In the rows, zero is written as 128.
One turn or mirror swaps these rows in pairs. Which row does each one swap with?
The rows were stretched afterwards, more along some directions than others.
Bina: [121 143 161 152 124 108 149 154 114 126 127 131 138 147 172 149 114 140
 116 137]
dod: [115 124 139  98 141 108 118  98 136  96 119 103 146 113  93 141 112 138
 154 134]
fimi: [123 114 181 127 102 124 125 122 111 109 122 129 135 151 128 122  99 142
 122 123]
rogi: [152 155 102 139 145 171 115 105 129 118 141 132 162 129 118 133 134 137
 132 147]
daref: [ 87 144 115 101 131 150 120 109 122 114 134 117 131 136 123 116 114 110
 150 130]
Molo: [137 125 136 121 151 110 130 105 128  97 154 112 167 131 126 143 106 135
 126 157]
bazez: [165 138 138 130 111 109 125  98 125 116 122 137 169 167 124 123 119 126
 109 122]
mas: [128 146 110 139 153 139 155 149 112 188 116 134 119 118 125 161 155 114
 152 125]
bil: [115 117 139 119 167 120 134 131 113 109 154 106 140 105 131 154 116 130
 150 155]
dukad: [152 117 134 117 137 119 122 127 132 144 119 161 125 118  98 134 117 134
 129 131]
vor: [ 94 132 138 110 123 137 139 133 115 139 136  84 124 146 145 125 133 119
 147 117]
keda: [135 107 171 122 113 112 125 133 122 126 118 147 126 130 117 129  97 155
 128 131]
kotan: [146 150 101 136 133 120 157 141 126 182 112 145 111 143 121 145 154 105
 131 114]
minen: [ 87 143 117  92 144 144 129 112 116 122 133 110 132 130 123 117 119 115
 169 133]
zona: [137 131 129 109 118 112 117 110 134 109 136 125 127 132 141  94 121 153
 121 116]
nuf: [142 129 148 159 141 142 119 125 118 121 122 135 173 111 126 150 116 149
 129 143]
duze: [150 121 132 120 143 109 122 102 137  98 157 124 172 135 129 137 111 135
 115 155]
ferom: [106 138 109  92 131 132 126 121 128 125 145 112 113 130 144  99 126 131
 142 122]
laf: [140 154 136 154 134 124 151 166 117 152 133 144 132 145 178 155 134 131
 115 142]
felar: [132 127 127  99 117 109 118 112 133 116 139 118 122 137 142  95 122 148
 125 119]
Kif: [119 134 128 148 161 153 141 143 108 157 120 125 140 106 120 164 135 116
 155 140]
vemu: [164 147 121 133 111 111 136 114 140 144 122 137 153 169 132 127 138 125
 115 119]
Ses: [132 151 150 159 135 112 153 159 109 127 129 138 131 140 175 156 120 137
 119 144]
tunu: [ 91 136 139 111 128 141 137 133 114 142 135  83 126 145 145 128 134 121
 152 119]
suf: [100 134 119  83 147 130 130 115 132 139 135  84 130 117 116 138 140 115
 167 126]
Pobol: [123 132 136 157 155 150 135 143 110 143 118 125 159 111 126 160 126 134
 145 145]
Dideb: [115 122 169 133 105 122 136 133  98 114 119 111 130 150 133 130 101 136
 121 114]
fer: [148 153 130 150 132 124 154 165 117 162 134 146 125 147 171 151 136 127
 111 140]
Melub: [123 128 126  96 129 110 125 119 127 123 139 116 116 130 143 100 124 146
 135 119]
von: [138 141 148 163 147 146 127 127 111 125 120 131 173 114 129 160 122 143
 138 148]
Kime: [157 146 108 130 121 117 150 121 131 167 114 136 124 154 121 133 149 110
 127 110]
tiko: [112 124 160 109 141 102 123 106 130  89 120 110 153 118 107 150  99 149
 150 139]
Logiz: [158 165 103 142 134 147 138 143 127 156 141 150 132 141 159 143 149 123
 118 144]
Befeb: [153 130 133 124 115 118 106 110 138  97 132 132 146 130 141  95 118 159
 115 120]
vapin: [151 154  94 137 143 170 118 115 125 125 145 138 149 120 117 135 143 125
 128 139]
nobe: [ 96 129 127 100 135 137 134 128 122 136 140  74 126 131 137 123 137 122
 156 124]
Zutup: [117 124 128  91 151 116 118  99 138 111 124 101 143 111  92 147 127 127
 169 135]
vof: [145 157 100 134 144 171 111 109 125 125 144 143 151 126 116 132 138 139
 126 143]
zeneb: [149 156 105 136 125 123 148 123 128 168 118 146 122 155 121 134 151 107
 121 108]
tisir: [157 126 133 131 129 112 128 101 130 109 138 143 169 161 122 128 114 124
 107 131]
leta: [122 159 100 146 163 148 136 126 111 160 140 147 137 129 159 111 145 121
 140 135]
sanib: [100 130 152 128 107 127 145 135 110 129 132  95 115 148 143 121 116 131
 125 110]
lop: [159 120 136 116 135 114 117 119 134 136 121 159 136 117 104 132 123 131
 139 133]
lanar: [105 167 133 116 122 141 115 115 130 110 115 129 145 149 124 142 112 121
 147 142]
Sugev: [116 114 143 109 163 117 125 121 119 110 152 106 154 116 135 153 115 136
 151 165]
pem: [107 123 146 105 139 111 117 104 130  90 119 108 149 115  99 139 104 142
 152 127]
selu: [141 110 161 123 107 116 114 127 125 126 116 150 132 131 110 127 102 151
 124 127]
Lus: [156 128 142 134 115 111 115 112 137 101 127 135 151 135 136 104 117 166
 108 119]
doke: [119 148 129 107 137 129 118 142 138 121 139 122 108 129 131 149 137 139
 139 133]
sovab: [152 155 126 147 135 128 147 163 120 166 135 151 128 144 170 154 144 125
 114 141]
Zinim: [ 79 149 114  94 145 153 121 112 119 125 139 117 137 136 127 117 116 116
 157 137]
Gibav: [ 99 131 135 112 121 136 144 138 118 145 132  82 119 143 143 134 134 112
 145 117]
digil: [153 153 108 136 122 120 151 125 129 168 117 145 123 158 123 133 150 107
 121 109]
lof: [128 152  95 156 156 180 105  98 114  92 146 116 165 113 122 111 123 151
 129 140]

suf is swapped with mas
Kif is swapped with Zutup
von is swapped with pem
tunu is swapped with zeneb
vor is swapped with digil
lof is swapped with lanar

One turn or mirror swaps these rows in pairs. Which row does each one swap with?
The rows were stretched afterwards, more along some directions than others.
Vela: [137 141 127 141 122 113 131 129 134 144 152 128 131 137 131  89]
zazof: [153 117 115 123  98 110 110 111 138 130 130 127 144 111 112 135]
dav: [137  93 151 108 120 144 124 149 124 151 151 139 125 113 115  88]
goge: [142 142 118 122 127 101 129 112 150 116 110 121 115 151 119 128]
gaviz: [114 144 148 151 138 128 121 139 132 118 149 133 124 169 122 155]
bolad: [133  92 145 103 143 176 145 147 116 125 149 114 118 116  90 122]
bisu: [149 113 136 121 117 130 151 151 138 101 130 123 145 134 119 142]
Zakit: [135 115 109 127  98 100 137 162 102 115 101 123 129  94 162 103]
razuz: [134 116 108 116  94 116 127 131 138 114 115 118 125 138 114 136]
beseb: [138 105 134 123 110 136 131 133 111 148 133 104 146 104  83  87]
Vire: [137 129 131 152  95  95 138 139 116 126 142 111 141 118  98 115]
nen: [120 138 123 109 138 128 122 142  97 123 113 137 107 134 143 153]
Tebag: [112 131 141 136  97 126 131 133 118 103 123 125 155 151 113 123]
dufe: [135 115 128 128 126 114 124 115 125 141 157 140 126 108 145  97]
firoz: [126 126 132 118 126 141 118 145 121 141 151 127 126 121 131 106]
seto: [104 147 119 133 121 138 145 115 105 126 110 142 124 146 135 128]
Zur: [122 113 125 121 132 148 117 119 111 120 138  95 123 146 114 142]
todum: [107 121 124 164 124 109 109 111 141 118 133 129 115 144 134 129]
kovo: [144  79 130 148  98  97 118 136 119 146 134 106 176 106 111 113]
Riku: [143  61 126 126  84 121 121 153 121 129 124 108 160  77 126 100]
sege: [ 92 114 146 133 111 107 124 125 124 121 133 125 139 122 141 116]
safen: [148 108 121 139 116 129 120 112 109 138 145 104 145 112  74 106]
gaz: [111  96 121 147 125 115 120 143 115 140 141  98 107 112 114  85]
mur: [ 84 146 140 145 127 141 149 130 122 101 130 134 107 162 139 129]
ged: [150 129 125 115 121 105 147 140 141 133 118 154 149 120 151 114]
moz: [ 78 122 148 162 118 143 119 100 110 110 156 122 149 144 118 133]
leva: [149 106 119 140  90 103 135 134 131 131 130 119 173 126 112  90]
vad: [112 150 145 111 147 141 153 147 129 101 118 164 104 143 167 139]
rof: [151 117 135 115 125 129 151 147 139 102 125 131 142 137 124 144]
tagab: [114  72 144 112 121 157 132 142 104 109 146 114 132 101 124  81]
Zurin: [156 116 110 102 136 121 143 134 121 111 113 116 110 106 123 129]
buzu: [ 96 109 142 129 129 142 101 114 119 128 156 110 147 165 118 143]
kenub: [119 115 146 133 144 138 134 121 135 149 144 128 134 118 118 104]
larul: [122 125 146 139 140 128 132 120 136 153 145 129 132 122 117 103]
tofes: [146 133 131 106 124 117 121 120 128 111 142 133 128 125 112 136]
zemo: [125 106 149 114 148 173 146 138 121 126 148 122 115 125  93 128]
zef: [143  82 135 116 126 129 114 158 120 155 166 102 130 127 102 106]
vaso: [138  78 104 144  98  91 108 131 132 133 128  92 176  94 119 112]
kozig: [145 116 124 115 117 105 145 139 136 133 116 151 154 114 151 108]
Biza: [141  88 127 109 137 146 123 141 113 121 124 128 130  95 118 136]
zamid: [126 120 127 138 153 122 136 120 132 127 135 125 115 120 121 135]
dapa: [127  87 111 121  97 106 133 137 118 132 104 106 161  81 124  93]

beseb is swapped with leva
Vire is swapped with tagab
firoz is swapped with vaso
Zurin is swapped with mur

